Each path is a new rotation, seen through one point. The rows after it are directions, each followed by how far the rotation turns it, in deg/step (0 if it stays put).
Each turn is a multiple of 5 degrees from 10 to 175, or 0.
Each row of a path follows its step; steps can be skipped.
Path 1:
step 0: [  0  -4  13  15   1   8  13  14  -5  -5  11   0  -5  -2 -12  11   5  -2
  -8   1   8  13  -4  -3   0   7 -25  -9   6  -8  19  12  11   5   7 -16
  -1  13  -1  -7   1  -4  13   0  -1 -17   8   3   4  19   2 -30 -17 -10
  -6  13   8   0  14]
step 1: [  5 -13   4  -3   0  -5  20 -19  -5   5   2   3  10   7  -1 -13 -15   1
  24   0 -12   0   5   7   4   6 -10   6   6  12   6   7   5 -19   0   1
 -10  -1   6  10 -26  10  -5   5  -4  -5  -8 -12  26   5  15   5 -26  -3
   5   6  14   3   1]
step 2: [-18   7  -5   6  -2   4  17   0  10   3  -3  -7   1  22  21  23  -9   6
   7   8   0 -23   2   7   6  -4  -1   9  -8   1   0   8   6   4   8  19
   3   0   3 -23 -16 -12   3   1  13   1  14  12   1 -10   9  11  -8 -13
  -6   7 -19 -13   0]
step 3: [  1   8   4  -1  10  -2  17  -1   2   0  -2   0   1  26  -7  -3   3  -9
 -11   3   6  17   9   7 -14  15   3  -1 -12   7   9   2   3  16 -18 -16
  -2   3   5   3  -8  -3   5  12  -6 -21  14  20  -1  -6  -5 -11   7  12
   2 -11  -4 -20  25]
step 4: [  6   5   7   1  -5 -15   0 -21  -4  -5 -10   8  -5  -1  12   8  17   1
  12  -2  11  19   4   6  13   6  -2   6  -3   5 -15   1 -14  -5  -3  11
  -9 -16  11  17 -17   4 -31  -2   0  -8  11 -10   7   6   9 -11  11  -9
 -12  -2  14 -11   0]
step 5: [  0   2 -12   7 -16  12 -16  -8  -2   7  17  -2 -12   7   6   9   4   3
  -1  -2  -8  -2  -8   0   1 -10  -6 -17   4   1  14 -17  13   4  14  17
   7  -1 -12   2  -1   7 -21 -22  -5  -5  12   7  -3 -10   7   1  -8  -8
 -12   8 -20 -19  19]
step 6: [ -2   6  12  25 -15  10 -13  -7 -12   9   1   8  -1   3   2  -5 -14   4
  -2  -7  -6  23   6  -6  -7   6   5 -10   5  15  -6  10   0  -2 -16  -8
  -4   3  -5 -10  13   5  14  11  -8  -8  -5  19   8  -5   8   8  13   4
   4  26  12  -8  20]
step 7: [  7  12   9  -6  -9  -4   3 -16  -5   2  15  14  16  -9   9  20   7  -2
  17   7   0  10 -11  -1  12   9 -13  17   8  -3  -9   3  -7  -9 -26 -11
   0   0  -4  -4   2   2   5  -7  -6   5   2  11 -13 -12  17   6 -16  -8
 -20  -6   7   0 -18]
step 8: [ -9   0  13   6  10  14   1 -15   6  15  29   0   7   8   1   9  16 -11
 -16  23  -8 -11  10 -10  -3  -2 -15 -13   4  -3   5   7  13 -10  13  -5
  -5   7  -5  -5   1   2 -10   3  21   8  -7  -3  -8  -4  -6   1  -9 -11
   1 -13   6 -16  15]
step 9: [-10 -17  -6   4  -3   7  -7 -14  -1  -5   8   1  17  -4  -3  11  -6 -20
 -13  -5  13  -5   9  15   3  18  -2   4  11  17  -2  17  -5  12  -2 -16
  -5 -16  13 -14  -9  -2 -12   5  -9  -7  -6  -1  20  -2   2  13   2   5
  20  10   3   8  15]
step 10: [  3   0  -3  20 -14  -5  10  -2  -4  10  10  -8  14   5   0  20  17   7
   0 -20   6   2 -19  -4  14  12   3  10  -6 -11  16  15  -6  -8  10  -2
   4  -6  29   3  -8  -8   1   2  -5  -4   7   5  -2   1  -3 -10 -17   7
 -13   6 -11  -6 -16]
[-3  1  1 -1 -6  2  0  2  2  1 -1 -3 -4  3  2 -3  2 -2 -6  5  0 -6 -3 -4
  4 -2 -1  0  2 -3  1 -4  0 -2 -3 -3 -3  1  3  1  1 -3 -1  4 -6  2  4 -4
 -2 -3  4 -4 -2 -2 -3  2 -4 -1 -1] | 135
[ 2  2  3 -3  0 -6 -3  2 -2  2  2  2  2  0 -2  2 -2  0  2  0  6  4  3 -1
  7 -2 -3 -1 -4 -3  3  2  0 -1 -5 -5  1  5 -3  3  2 -1  1  3  1 -3  4 -1
  2  0 -4 -4  2 -2 -3 -4  0 -2 -5] | 100
[-2 -2  1 -3  0  2 -3  7  2  1 -4  1  2  4 -6  6 -1 -1 -1  2  1  1  0  2
  1 -1  3 -3  5  2 -3  2  5  2  1 -3 -1 -2  0 -3  3 -2 -1  0 -3 -1  5  6
 -2  1  1 -3  1  7  5  4  4 -1  0] | 115
[ 3 -2 -1 -1 -3  3  1  3 -1  0  0 -4  5  1 -2  0  0 -3 -3  4  0  6 -3  1
  0  1  3 -3  1  1  0 -2 -4 -2  3  0  2  2  0 -1 -4 -1  4 -7  3  0  1  4
 -3  1 -3 -5 -5 -3 -3 -2 -7  0  0] | 145
[ -3  -1   1  -4   0   3  -3  -3  -4  -1  -1  -3   3   1   2 -10  -2   0
   0   0   2   1   1  -1  -1   5   5  -1   3   3  -5   3   0  -6  -3  -1
  -6   4  -1   2   0  -3  -1   1   4  -2   0  -3   5   4   0   1   1   4
   0   0   0  -1   3] | 140
[ 3  4 -2  2 -1  4 -1  4  2  3  5 -3  1 -1  2 -2 -3  1 -5  2  7 -2  2  1
 -3  0 -2  4  0  0  1  1 -3  7  0  1 -2 -2 -1 -1  3  0  5 -4  1 -4  0  2
  7 -3  3 -4  4  0  4  0  1  0  2] | 115
Path 2:
step 0: [-13   9  -9   1  13  -5 -16 -12  -1  -4   2  -7   7 -13 -18  -2  11 -11
   8 -13   7 -11  14  -9   0  12   7  -1   2   1   5 -15  -4   3   2 -12
   9   6  -4 -24 -16 -17  -1  13  -4  18   3  11  -1 -29   7  10  12  11
  -7  -1 -25  11  -5]
step 1: [ -8   9 -16  -3  14 -15  -4  -4   7   6 -11   0  10   9 -10   2  11   0
 -18   6 -17  16   2  -5  20  19 -10  -1 -10 -16  20   6 -20   1 -13   4
  -3  -2  -7   2 -13  -8  -4  11 -26  16  -3   6 -14 -12  -5   3  -2  11
 -14  17  -2   1  -4]
step 2: [ -3   7 -11  -1  -8   9 -11  15   8  -7   5 -13 -15  -8 -15  -3   8 -11
 -14  17   1 -12   0  -3   4  11   0   3   9   1   6  21  -4   7 -14  -2
   2  23  -2 -24  -6 -11   2  -8 -25  15 -11  -4   8  -9  17 -13  -4  21
 -12   1  -2 -11  -6]
step 3: [ -1  15  10 -10  12   3 -11  -4   7 -17   6  10 -18 -14 -19   6  14  -1
  -8  11   2  13  -9  -6  30   6 -13   2  -1   7  13 -10 -18  12 -22  -1
   2  -2  11 -10  -8  11  11   4  -2   0   2   8  20   8  13  10   8   7
  -5   9 -17   7  -8]
step 4: [-15   9  -7  -5 -13  -3 -28   7  18   1 -16  16  -6   0   5  -1   5  11
  -9   5  -8   0   0  -7  17   1   0  -5  20 -13   0 -13  -9   0 -21   1
  20   6  -1 -13  23  -7   6   9  -3 -10  -2   5  -3 -18  23   3  -7   7
 -18   0  -4   1   7]
step 5: [ -2  14 -17   0  19  -1 -23  -5 -11   4   1  -9   2  -3 -20   7  16  -5
   8   0   7  -7  23  -1   8  22   3  -3   5   2   2  -9  -9   2  -6 -16
 -14   9  -1 -13  25   5   7   5   8  18  -8   2   5 -11  24   5   0   5
  -5   2  -8  21  11]
step 6: [-26   0 -16   2  32  -5 -15   5   2  13 -20   0   3   2  -3   3   5   8
  11   4  -6   0   4 -13  20  28 -13   3   4   2   9  -1 -14   7  -8  -1
  13   2   5  -1 -19 -22   2  22  -2   4 -16   6   2  -6  -1   0   1   1
  -5  10   0  -2  -7]
step 7: [  0  17 -25   4   1 -12   8  12  14  11   7  -9  11   1 -21  -2  14   2
 -15  11   9  -4   2  -2   9  10   6  12   8   5   3  13   1   5 -18  -8
   6   9  -6 -19 -10 -11  -3   0  -2   5  -4   6  -4 -26   9   1  11  14
  -8  14 -20 -16   9]
step 8: [-21  18  -4  -5   3   2   1   6   1  -5   9  -6  -8  -3  -6  -6   6 -16
 -12   8  18  29   3  -8  26   5   0  -8  -2   9  16   5 -23  10  -6   0
   8   2   6 -15 -13  -3   4  12 -17  16   4  -3   1   8  15   8   4  22
  -1   1   0  17   1]
step 9: [ -8   2 -15  -8  -4  -3 -25  -2  11   0  -5  19 -14  -6   3   3  12  -9
 -10  -4 -18   1  -2  20   5  -5   1   9   2  -5  -2  -2 -20  14 -23   9
  18  16   4 -21 -13   3  -6   6  -4   5  -5  -2   7 -13  17  -5   7   9
 -25   1  -8   5  -3]
step 10: [  2  25  -6   1  11  -9  -9  -9   8  -8  -8 -17  -2  -3 -17   0  -1  12
  -9  13 -23   0  12  -4  20   4   2  -6  -2   5   5 -14 -15  -2 -14 -13
   8   8  -1 -13  21  20   6  -1  -8   9 -20  -6   5  -5  28   1   5   7
   1  -3  -5   7  -7]
[ 0  5  2 -1  4  3  4 -2  1  0  5 -4 -3 -2 -4  5  4 -2  5  4 -3  2  4  0
 -1 -5 -3 -1 -2 -4  1 -1  0 -3  2 -1  6  1 -3 -2  4 -3  2  0  3  4  3 -2
  2  2 -3  4  3  1  4  2  2  0  1] | 145
[ 4 -3  1  2 -4  6  3  2  1  0  1 -3 -4 -1  1 -6  6  3 -2  0 -2  2  0  6
  4  3  1 -1 -2 -1 -1  1  0  2 -2 -1  1  2 -2  2 -6  0 -4  4 -3  4  0 -5
 -3 -3 -3  5  2  2  3 -1 -2  1 -1] | 55
